Each row is where one point has got to under a steady rotation. How many ticks took it there?
The counts run from 0 to 629.
[-1.65  4.72  2.52 -1.61  1.94 -2.23  1.26 -0.59  0.93 -0.46 -2.45  2.13
 -1.37  1.11  2.71  3.70 -1.18 -0.44 -1.40 -0.25 -2.08 -1.72  0.82  0.08
 -0.88  2.66  1.12  2.41 -1.61  3.17 -0.70 -3.87 -0.89 -2.48 -2.50 -0.08
 -0.23 -3.05 -0.69 -0.74 -0.40 -0.68 -0.54 -1.54  2.11 -2.83  0.02 -2.34
 -2.13  1.61 -0.10  3.31 -0.23  0.21  1.52  0.95  1.37  3.31 -1.13  1.34
  2.85 -0.83  0.59  2.08 -1.77 -0.30  3.66  2.81 -0.87  1.40 -1.43 -0.31
 -2.01  0.01 -0.96 -2.43  0.23 -0.39  0.31 -0.45  2.74 -1.79  0.31  2.51]
214
[-2.77  3.37  1.56 -1.59  4.53 -2.74  0.92 -0.51  0.20  1.25  0.42  0.68
 -1.52  5.11  1.18  1.33  0.25  1.34 -0.57 -0.41 -2.06 -2.00  1.57  0.74
 -0.60 -0.78  1.06  1.06  0.91  1.33  1.45 -2.94 -0.50 -1.11 -2.18  0.05
 -0.43 -1.57 -1.81  0.63  0.55  0.13  0.23 -0.95  1.02 -2.47  0.10 -1.60
 -1.82  1.66 -0.47  3.40  0.82 -0.19  0.44  1.61  3.29  3.05 -1.48  1.89
  0.84 -2.93  2.65  1.74 -2.88 -0.16  3.78  2.43 -0.06  1.59  0.57 -1.91
  0.51  0.07 -2.39 -3.29 -0.09  0.88  1.81 -1.01  1.96  0.01 -2.51  2.90]
195
[-2.02  3.65  1.17  0.45  3.57 -3.31  1.57  0.76  0.22 -2.32 -1.07  1.56
 -1.78  0.22  2.50  2.25 -1.51 -1.76 -3.05  0.27 -0.76  0.07 -1.05  0.33
 -0.91  1.11 -1.21  2.70 -0.26  3.54  2.13 -4.55  0.06 -3.51 -3.20 -0.81
 -2.07 -3.16  0.69  0.92  0.78 -0.55 -0.32  0.43  0.96 -1.17  0.80 -2.15
 -1.80  1.20 -2.29  2.93 -0.39 -1.69  2.07  1.00  0.61  3.50 -2.02  0.21
  1.98 -0.10  0.36  3.78  0.05  0.27  1.42  1.01  1.16  1.19  0.41 -1.18
 -0.52  0.98  1.15 -0.94  1.54  0.56  1.74 -0.95  3.83 -2.39  0.93  2.79]
85
[-1.00  4.69  2.40 -1.20  1.13 -1.98  1.07 -1.36  0.19 -0.34 -3.26  3.19
 -1.95  1.10  3.73  4.24 -1.56  0.24 -2.24 -0.27 -0.56 -1.18  0.42  0.62
  0.17  1.37  1.26  2.58  0.23  2.34  0.13 -3.58 -2.18 -2.06 -2.24  0.36
 -1.40 -2.52 -1.29  0.46 -0.54 -2.15  0.07 -0.81  1.31 -1.96 -0.42 -1.65
 -2.56  2.33 -1.99  2.65 -0.50  0.53  0.99  0.83  1.30  2.25 -1.89  1.72
  0.89 -1.91  0.86  1.94 -0.77  0.21  4.03  2.52  0.25  0.66 -1.07 -2.34
 -0.33 -2.00 -0.18 -1.76 -0.65 -0.89  2.31 -2.47  3.23  0.21 -0.48  1.68]
31
[-1.67  3.18 -0.29 -0.29  2.29 -1.08  0.66  1.33 -0.28 -1.84 -2.47  0.83
 -4.50  2.48  3.87  0.92 -1.91  0.85 -2.73 -1.34 -0.14 -0.76 -0.81 -0.52
 -0.66  1.02  0.86  0.58  1.70  2.01  1.42 -3.69  0.09 -3.63 -4.23 -1.05
 -0.42 -2.29 -2.26  1.62 -1.44 -0.37 -0.46  0.83  0.25 -1.87  0.91 -1.64
 -1.26  1.66 -1.57  2.49 -1.01 -1.04 -0.33  0.97  1.91  1.45 -0.38 -1.31
  2.90 -0.90  1.39  2.21 -1.81  0.97  1.62  2.84 -0.03  2.42  2.44 -1.92
 -0.94 -1.67  0.18 -2.36 -0.60  0.75  0.92 -0.05  2.89 -1.14  1.72  2.98]
308
[-2.55  3.23  0.18  0.03  3.16 -1.51  0.32  1.32 -0.37 -0.20 -1.22  0.83
 -0.84  2.41  2.60  2.10 -1.58  0.11 -4.13  0.11 -1.70 -0.09 -2.14 -0.48
 -1.40 -0.72  0.74  1.58  0.97  2.00  1.24 -2.45  1.52 -3.91 -3.14 -0.82
  0.29 -3.28 -1.61  1.68  0.93  0.05 -0.76 -0.09 -0.76 -2.20  0.45 -2.32
 -1.26  0.09 -0.49  5.44 -0.01 -2.66 -0.12 -0.80  2.31  4.36 -0.45 -0.44
  2.03 -1.01  1.42  3.07 -2.29  0.58  1.98  0.59  0.18  0.87  2.04 -1.43
 -0.10  1.12  0.46 -0.64  0.95  1.66  1.73  0.12  1.74 -1.95 -1.82  3.67]
513
[-1.48  2.91  0.76 -0.71  3.50 -1.85  1.83  0.69 -0.19 -1.14 -3.54  0.45
 -3.16  2.96  3.23  3.48 -2.30  0.78 -2.69 -1.00  0.10 -0.96 -2.10 -0.57
 -2.19  0.46  2.08  0.06  1.86  1.18  0.92 -2.24  0.58 -2.85 -3.00 -1.45
 -0.19 -3.71 -2.55  1.47 -1.08 -0.98 -0.96  0.34 -1.09 -1.87  0.72 -2.50
 -1.03 -0.41 -1.86  3.07 -1.23 -1.81 -1.42  0.31  1.82  2.63 -0.23 -1.10
  3.25 -0.88  1.30  2.22 -1.96  0.60  2.54  2.60  0.55  1.68  0.63 -2.06
  0.29 -1.35 -0.94 -1.80 -0.62  0.84  1.02 -0.70  2.15 -2.31 -0.86  3.07]
137
[-1.95  4.69  1.77 -0.80  2.95 -2.82 -0.07 -0.10  0.52  0.32 -0.64  1.92
  0.20  1.10  2.21  1.39 -0.42 -1.35 -1.88  0.37 -2.16 -0.43  0.76  0.69
  0.77  0.25 -1.39  3.36 -1.76  2.46  0.94 -4.17 -1.30 -2.48 -2.96  0.34
 -1.52 -1.57  0.00 -0.03  0.81 -0.65 -0.05 -1.61  1.55 -2.21 -0.37 -2.14
 -2.42  2.46 -1.14  5.08  0.99  0.01  2.86  0.41  1.86  3.89 -1.95  1.60
  0.40 -1.14  1.61  2.58 -1.07  0.51  2.83  1.76  0.84  0.16  0.15 -1.08
 -0.35  1.26  1.43 -1.18  1.31  0.95  2.57 -0.97  3.16 -0.31 -1.00  3.03]
446
[-1.03  4.09  2.39 -2.26  2.33 -0.86 -0.32 -0.99 -0.18  1.03 -2.39  1.54
 -1.44  3.56  1.87  2.25 -0.90  1.52 -1.81 -1.36 -1.86 -1.52  0.22  0.23
 -0.45 -0.14  2.64  1.75  0.17  0.96 -0.40 -3.07 -2.96 -2.45 -2.35 -1.05
 -0.44 -2.29 -2.62 -1.17  0.32 -0.70 -1.17 -1.93  0.36 -4.07 -0.35 -2.47
 -1.75  1.13 -1.82  4.56 -0.73 -0.05 -0.20 -0.04  2.38  4.28 -0.50 -0.23
  1.54 -0.91  1.52  1.17 -2.48 -0.69  4.60  2.19 -0.03 -0.66  0.27 -2.03
  0.84  0.41 -0.01 -1.72  0.55  0.94  2.31 -1.76  2.61  0.29 -1.90  1.98]
224
[-1.33  4.46  2.18 -2.80  3.81 -2.36  1.14  0.31  0.44 -2.22 -2.66  0.58
 -2.98  2.09  1.31  2.02 -1.09  0.94  1.21 -0.94 -0.10 -1.71  0.91  0.52
 -1.74  3.25 -0.59  0.11 -0.49  1.82  1.08 -2.98 -2.09 -1.52 -2.22 -0.09
 -1.83 -1.73 -0.69 -0.39 -1.85 -0.47  0.25 -2.27  2.08 -2.02  1.37 -2.52
 -1.76  1.44 -0.99  2.57 -1.17 -0.07  0.28  2.56  2.55  1.89 -0.79  0.80
  2.35 -1.74  2.06  2.06 -1.13 -0.71  3.60  2.21  1.22  1.53 -0.50 -1.79
  0.76 -0.94 -2.21 -2.93 -0.68  0.63  2.18 -2.17  2.79  0.09 -1.05  1.30]
389
[-1.70  3.68  1.54 -2.00  3.17 -2.22  1.57  0.05  0.95 -0.65 -0.05  0.81
 -3.28  5.42  2.09  2.01  0.11  2.17 -0.01 -1.12 -0.51 -1.70  1.37  0.63
 -0.40  0.84  1.12  0.28  1.60  2.49  2.09 -3.95 -1.47 -2.64 -2.54 -0.37
 -1.59 -1.51 -1.27  0.60  0.37 -0.24 -0.40 -0.43  1.02 -2.96  0.94 -1.04
 -1.53  1.03 -0.01  1.93 -1.11 -0.27  0.69  1.91  3.09  1.89 -1.25  1.22
  1.09 -2.69  1.97  0.79 -2.02 -0.78  3.34  1.92  0.92  2.45  0.97 -2.49
  1.33 -1.68 -2.48 -2.38 -0.68  0.91  2.48 -2.50  1.87  1.49 -1.02  1.84]
193
[-1.92  3.39  0.89 -0.66  2.36 -0.76 -1.25  0.40 -0.41 -1.03 -0.71  1.13
 -2.89  4.05  1.48 -0.82 -0.61  1.82 -1.79 -2.21 -1.18 -0.74  1.15  0.33
  0.03 -0.23  0.15  1.60  1.35  1.18  1.27 -4.15 -2.53 -3.94 -3.80 -2.43
 -1.89 -0.77 -1.94 -0.25  0.90  0.65 -1.20 -0.35  0.75 -3.57  0.60 -1.76
 -1.32  1.02 -2.43  4.50 -0.93 -0.53  0.55  0.63  3.03  3.84 -1.08 -1.73
  1.60 -0.28  1.10  2.02 -1.70 -0.73  2.54  1.99  1.46  0.43  2.60 -2.54
  0.91  0.78  0.64 -1.47  0.65  1.73  2.05 -0.69  3.97  0.73  0.46  1.91]
64
[-0.95  4.16  1.48 -1.34  1.17 -2.82  0.52  0.22  1.05 -0.15 -1.91  2.40
 -0.59  0.19  3.61  1.88 -1.09 -1.51 -1.83  0.02 -1.52  0.03 -0.23  0.18
  1.01  1.32 -0.98  3.23 -2.68  2.61  0.36 -5.04 -1.38 -3.11 -3.91  0.22
 -1.02 -1.73 -0.32 -0.13 -1.03 -0.98 -0.21 -0.83  1.08 -2.40  0.40 -2.51
 -3.06  2.88 -1.00  4.89  0.29 -0.21  2.60 -0.08  1.37  2.84 -1.85  0.93
  1.59 -0.53  1.32  1.61 -0.86  0.18  1.78  2.38  0.22  1.55  0.52 -1.42
 -1.70 -0.03  1.18 -1.41  0.83  0.57  2.21 -0.75  2.64 -0.87  0.60  2.43]
461
[-2.33  4.03  2.19 -1.77  2.94 -2.07 -0.48 -0.09  0.41 -0.59  0.11  0.90
 -0.46  3.59  0.56  1.06 -0.14  0.67 -0.62 -0.80 -2.39 -1.47  1.32  0.67
 -1.15  1.28  0.57  1.46 -0.83  2.93  0.68 -3.32 -1.54 -3.04 -2.36 -0.80
 -0.69 -2.45 -0.25 -1.05  1.78  0.92 -1.00 -2.46  1.56 -4.22  0.69 -1.63
 -0.91  0.80  0.49  5.49 -0.09 -0.88  1.42  0.66  3.01  5.31 -0.97  1.30
  1.33 -1.75  1.34  2.44 -2.09 -1.03  3.18  0.13  0.12  0.57  0.45 -0.71
  0.53  1.85 -0.26 -1.18  1.62  1.14  1.90 -1.01  2.13  0.28 -1.17  2.05]
602
[-1.92  3.22  0.43  0.18  2.39 -3.14  2.34  0.08  0.15  0.37 -0.29  1.80
 -2.64  3.00  3.82  2.66 -0.70 -0.12 -3.90 -0.27 -1.24 -0.23 -0.75 -0.17
  0.61 -1.15  1.09  2.28  0.75  2.96  1.63 -5.24 -0.03 -3.33 -3.97 -1.15
 -1.47 -2.78 -1.36  1.10  0.42 -0.85 -0.97  1.76 -0.55 -2.33 -0.01 -2.06
 -2.37  1.08 -1.85  1.64 -0.15 -1.18  1.20  0.42  1.57  1.81 -1.97 -0.62
  1.66 -0.77  1.08  1.63 -1.74  1.21  1.88  2.84  0.13  2.25  1.66 -2.49
 -1.33 -1.03  0.77 -1.82  0.29  0.90  1.55 -0.43  2.70 -2.04  0.84  3.25]
281
[-1.71  4.37  0.78 -1.80  2.48 -0.70 -1.18  1.51  0.57 -1.21 -3.01  0.14
 -2.48  1.51  3.23  0.12 -1.54 -0.48  0.05 -0.37 -0.28 -1.45 -0.68  0.14
  0.00  2.03 -1.37  0.54 -0.65  1.50  1.18 -2.71  0.07 -3.02 -4.11  0.05
  0.19 -1.07 -1.50  1.23 -2.15 -0.57  0.40 -2.26  1.17 -1.42  2.00 -2.22
 -1.69  2.42 -0.15  5.89 -1.12 -0.79  0.10  0.48  3.44  2.61 -0.08 -0.18
  2.60 -1.54  2.81  1.66 -1.63  0.49  1.85  2.06  0.99  2.01  3.09 -1.20
  0.19 -0.94 -0.62 -2.03 -0.62  1.77  2.45 -0.36  1.94  0.23 -1.13  2.95]
131
[-2.42  3.93  0.82 -1.22  3.04 -2.57  0.69  1.73 -0.21 -0.99 -1.31 -0.04
 -0.61  1.99  2.43  3.13 -1.05 -1.15 -1.69  0.48 -1.37 -0.53 -1.41 -0.23
 -1.40  2.14  0.21  1.16 -1.10  3.29  1.19 -3.01  1.07 -4.43 -3.67 -0.24
  0.13 -3.90 -0.22  1.13  0.67  0.36 -0.78 -2.10  0.79 -2.78  1.48 -1.80
 -0.97  0.11  1.96  6.06 -0.62 -2.55  1.05 -0.48  2.36  4.70 -0.37  0.87
  1.77 -0.95  1.53  1.98 -1.36 -0.61  2.03 -0.03 -0.09  1.39  1.13 -0.11
 -0.20  1.04 -0.39 -0.47  1.31  1.21  1.15 -0.71  0.95 -1.61 -1.59  2.77]
343
[-2.01  3.23  0.89 -0.17  2.24 -2.86  1.18 -0.47 -0.03 -0.04  0.50  1.48
 -3.49  3.73  2.98  1.34 -0.14  0.96 -2.14 -1.36 -1.44 -0.54  1.35  0.47
  0.90 -0.03  0.22  2.08  0.99  2.97  1.58 -5.88 -1.34 -4.01 -3.33 -1.40
 -2.66 -1.73 -1.21  0.33  0.57 -0.52 -0.76  1.37  0.69 -3.09 -0.11 -1.28
 -1.97  1.29 -1.78  1.39 -0.31 -0.56  1.89  1.40  1.99  1.71 -1.78 -0.27
  0.64 -0.99  1.01  1.26 -1.75 -0.19  2.00  2.47  0.57  2.57  1.80 -2.58
 -0.65 -0.59 -0.10 -2.35  0.60  0.93  1.83 -1.46  3.32  0.23  1.41  2.44]
453
[-1.22  3.03  0.60 -1.58  2.68 -3.81  3.22  0.88 -0.12 -0.23 -1.90 -0.07
 -2.09  3.92  3.43  4.54 -1.25  0.46 -1.51 -0.01 -0.44 -1.05 -1.07 -0.03
 -0.98  1.24  2.07  0.25  0.98  3.07  1.66 -3.63  0.88 -2.85 -2.79 -0.24
 -0.76 -4.04 -1.32  1.04 -0.35 -0.80 -1.23  0.43 -1.37 -2.39  1.17 -2.45
 -1.22 -0.57  0.83  2.58 -0.72 -2.32  0.00 -0.02  1.96  2.33 -1.16  0.62
  2.05 -1.39  1.76  0.99 -1.94  0.06  2.23  1.37  0.02  2.43  0.79 -2.17
  0.26 -1.60 -1.60 -0.94  0.06  0.51  2.33 -2.10  0.61 -2.67 -1.32  2.73]
542
[-1.10  3.87  0.72 -0.01  2.40 -1.87  0.81  0.40 -0.28 -2.56 -3.05  1.93
 -3.44  0.29  3.87  2.01 -2.71 -0.17 -2.68 -0.94  0.80 -0.63 -0.90 -0.16
  0.06  1.00 -0.82  2.15  0.79  1.80  1.45 -3.72 -0.97 -2.80 -3.57 -0.63
 -1.87 -1.88 -1.20  1.42 -1.87 -1.64  0.17  0.61  0.80 -1.11  0.44 -2.27
 -2.47  1.89 -3.96  2.18 -0.82 -0.14  0.58  1.55  1.37  1.10 -1.50 -0.09
  2.83 -0.48  1.40  2.83 -0.51  0.75  1.79  2.81  1.71  1.25  0.36 -2.36
 -0.79 -1.08  0.39 -2.47 -0.52  0.25  1.80 -1.05  3.91 -1.43  0.95  2.43]
478
[-1.47  4.06  2.34 -1.44  2.65 -2.53  1.90 -1.11  0.54 -1.31 -3.32  2.54
 -1.72  0.45  2.11  4.22 -1.17 -0.08 -1.40 -0.34 -1.43 -1.54  0.28  0.04
 -1.38  2.01  0.70  2.31 -1.04  2.57 -0.21 -3.31 -0.93 -1.70 -2.12 -0.05
 -1.31 -3.27 -0.91 -0.26 -1.16 -1.19  0.01 -1.14  2.01 -2.12 -0.23 -2.61
 -1.92  1.61 -1.78  2.56 -0.03  0.73  0.99  2.08  1.32  2.74 -1.69  1.54
  2.95 -0.90  0.85  3.01 -1.25  0.24  4.01  3.23 -0.07  0.95 -2.27 -1.03
 -1.05 -0.12 -1.25 -2.63  0.24 -0.76  1.11 -1.30  3.52 -1.65 -0.01  2.34]
215
[-1.13  3.26  0.22 -1.38  2.88 -1.14 -1.04  0.76  0.31  0.51 -2.33  0.06
 -1.89  3.48  2.48 -0.33 -1.04  0.67 -1.67 -1.58 -1.32 -0.79 -0.21 -0.69
  0.54 -0.76  0.60  1.36 -0.52  0.97  1.10 -3.54 -1.48 -3.05 -4.36 -1.40
 -0.51 -0.95 -2.43 -0.75 -0.88 -0.36 -1.40 -1.03 -0.45 -3.23  0.80 -3.12
 -1.76  0.94 -1.49  5.16 -0.07 -0.88  0.39 -0.20  2.74  3.70 -0.67 -1.88
  3.03  0.32  2.59  1.22 -2.83 -0.26  1.68  2.25  0.48  0.46  3.18 -1.64
  0.05  0.48  0.84 -1.67  0.61  2.17  2.15  0.14  2.68 -0.67 -0.29  2.11]
484
[-2.17  3.55  1.40 -0.86  2.43 -2.22  2.10  0.66 -0.24 -1.26  0.45  1.01
 -4.14  4.13  2.16  2.80 -0.39  1.74 -0.89 -0.85 -0.40 -1.68  0.41  0.70
 -1.20  2.00  0.61 -0.02  2.26  3.42  2.03 -3.70 -0.29 -4.05 -2.84 -0.66
 -1.58 -2.47 -0.60  1.61  0.95  0.25 -0.56 -0.51  1.67 -2.82  1.28 -0.22
 -0.82  0.37  0.88  2.22 -1.22 -1.62  0.88  1.20  2.67  1.98 -0.66  1.24
  0.79 -2.95  0.87  1.75 -1.25 -1.00  2.68  0.86  0.17  3.27  1.13 -2.13
  0.66 -1.68 -1.49 -2.16 -0.65  0.31  1.30 -1.92  1.96  0.98 -0.44  2.57]
178
[-2.14  3.50  0.54 -0.58  3.29 -1.17 -0.58  0.85 -0.36  0.16 -2.16  0.49
 -1.12  2.61  2.44  0.95 -2.07  0.88 -3.16 -0.92 -0.59 -0.18 -1.87 -0.32
 -0.86 -1.51  0.75  1.37  1.50  0.52  1.23 -2.19 -0.53 -2.77 -3.16 -1.01
 -0.04 -2.05 -2.39  0.93  0.08 -0.51 -1.01 -0.74 -0.75 -2.02  0.62 -2.64
 -1.24  0.22 -2.77  5.48 -0.44 -1.58 -0.65 -0.52  2.51  4.63 -0.39 -1.51
  2.19 -0.38  2.31  2.72 -2.08  0.54  2.22  1.37  0.91 -0.36  1.97 -2.14
  1.36  0.82  0.90 -0.98  0.86  2.09  2.27 -0.28  2.19 -1.21 -1.95  3.13]
498
[-1.78  2.57  0.02 -0.61  3.47 -2.85  1.83  0.37 -0.01 -0.70 -2.08  0.26
 -2.30  2.38  3.83  2.62 -1.65 -0.09 -2.06 -0.22 -0.99 -0.92 -1.54 -1.26
 -0.97  0.47  1.28  0.88  0.33  1.99  0.49 -3.63  1.39 -2.40 -3.88 -1.07
  0.01 -3.87 -1.94  1.28 -0.92 -0.49 -1.00  0.81 -0.34 -1.96  0.62 -2.58
 -1.32  0.60 -0.98  2.62 -0.49 -1.76  0.09  0.54  1.83  2.44 -1.04 -0.79
  3.56 -0.71  1.55  2.16 -2.45  1.07  2.02  3.10 -0.29  2.49  2.01 -1.27
 -1.94 -0.89 -0.77 -2.54  0.10  0.70  0.59  0.45  1.67 -3.46  0.27  3.69]
124
[-2.29  3.75  2.36 -1.77  4.03 -3.02  0.35 -0.70  0.82  0.61 -0.60  1.05
 -0.72  2.21  1.58  1.26  0.34 -0.30 -0.31 -0.38 -2.43 -0.97  1.36  0.30
  0.18  0.28 -0.48  2.80 -1.82  1.78  0.50 -3.52 -1.76 -1.18 -2.07  0.32
 -0.97 -1.48 -0.71 -0.71  0.19 -0.09  0.22 -1.83  2.08 -2.86 -0.06 -2.55
 -2.39  2.62 -0.79  4.21  1.00  0.66  1.85  1.36  2.67  3.57 -1.63  1.73
  1.67 -1.36  2.80  2.12 -2.42 -0.19  3.42  2.75  0.32  0.64  0.16 -1.31
 -0.70  1.26 -1.00 -3.03  0.91  0.84  2.33 -0.80  2.83 -0.46 -1.44  2.76]
26
[-1.14  3.93  1.20 -0.80  2.88 -2.58  1.18  1.55 -0.38 -3.31 -3.26  0.34
 -2.33  0.93  2.88  3.02 -2.13 -1.02 -2.05 -0.14  0.20 -0.32 -1.57 -0.75
 -2.15  2.79 -0.05  1.18 -0.33  2.36  1.55 -3.64 -0.17 -3.98 -3.38 -1.18
 -1.65 -3.58 -0.34  0.64 -0.81 -0.01 -1.34 -0.69 -0.43 -2.25  2.19 -2.85
 -1.20 -0.18 -1.31  4.14 -1.79 -2.46  0.68  0.16  1.43  3.68 -0.98 -1.47
  3.16  0.91  0.25  2.77 -0.12 -0.21  1.25  0.59  1.52  0.93  0.12 -0.96
  0.27 -0.07  0.68  0.35  0.99  0.99  1.37 -1.15  2.52 -2.44  0.64  2.09]
503
[-2.11  3.16  0.67 -1.27  5.53 -2.60  1.05  1.32 -0.57 -2.66 -2.64 -1.02
 -2.70  2.47  1.49  1.26 -1.45  0.56 -0.02 -0.82  0.34 -1.88 -1.07 -0.30
 -2.59  1.51 -0.45  0.14  0.33  0.75  2.00 -2.09 -0.23 -1.34 -2.74 -0.85
 -0.97 -2.54 -0.64  0.47 -1.07  0.22 -0.40 -1.74  0.51 -1.64  2.11 -3.22
 -0.96  0.03 -2.00  3.84 -1.53 -1.78 -0.29  1.80  3.27  3.58 -0.13 -0.24
  3.75 -0.04  2.39  2.64 -1.77 -0.39  2.14  1.96  1.52  0.96  0.39 -1.45
  1.22  0.34 -2.06 -2.43  0.13  1.54  1.84 -0.81  2.11 -2.73 -2.13  2.02]
141
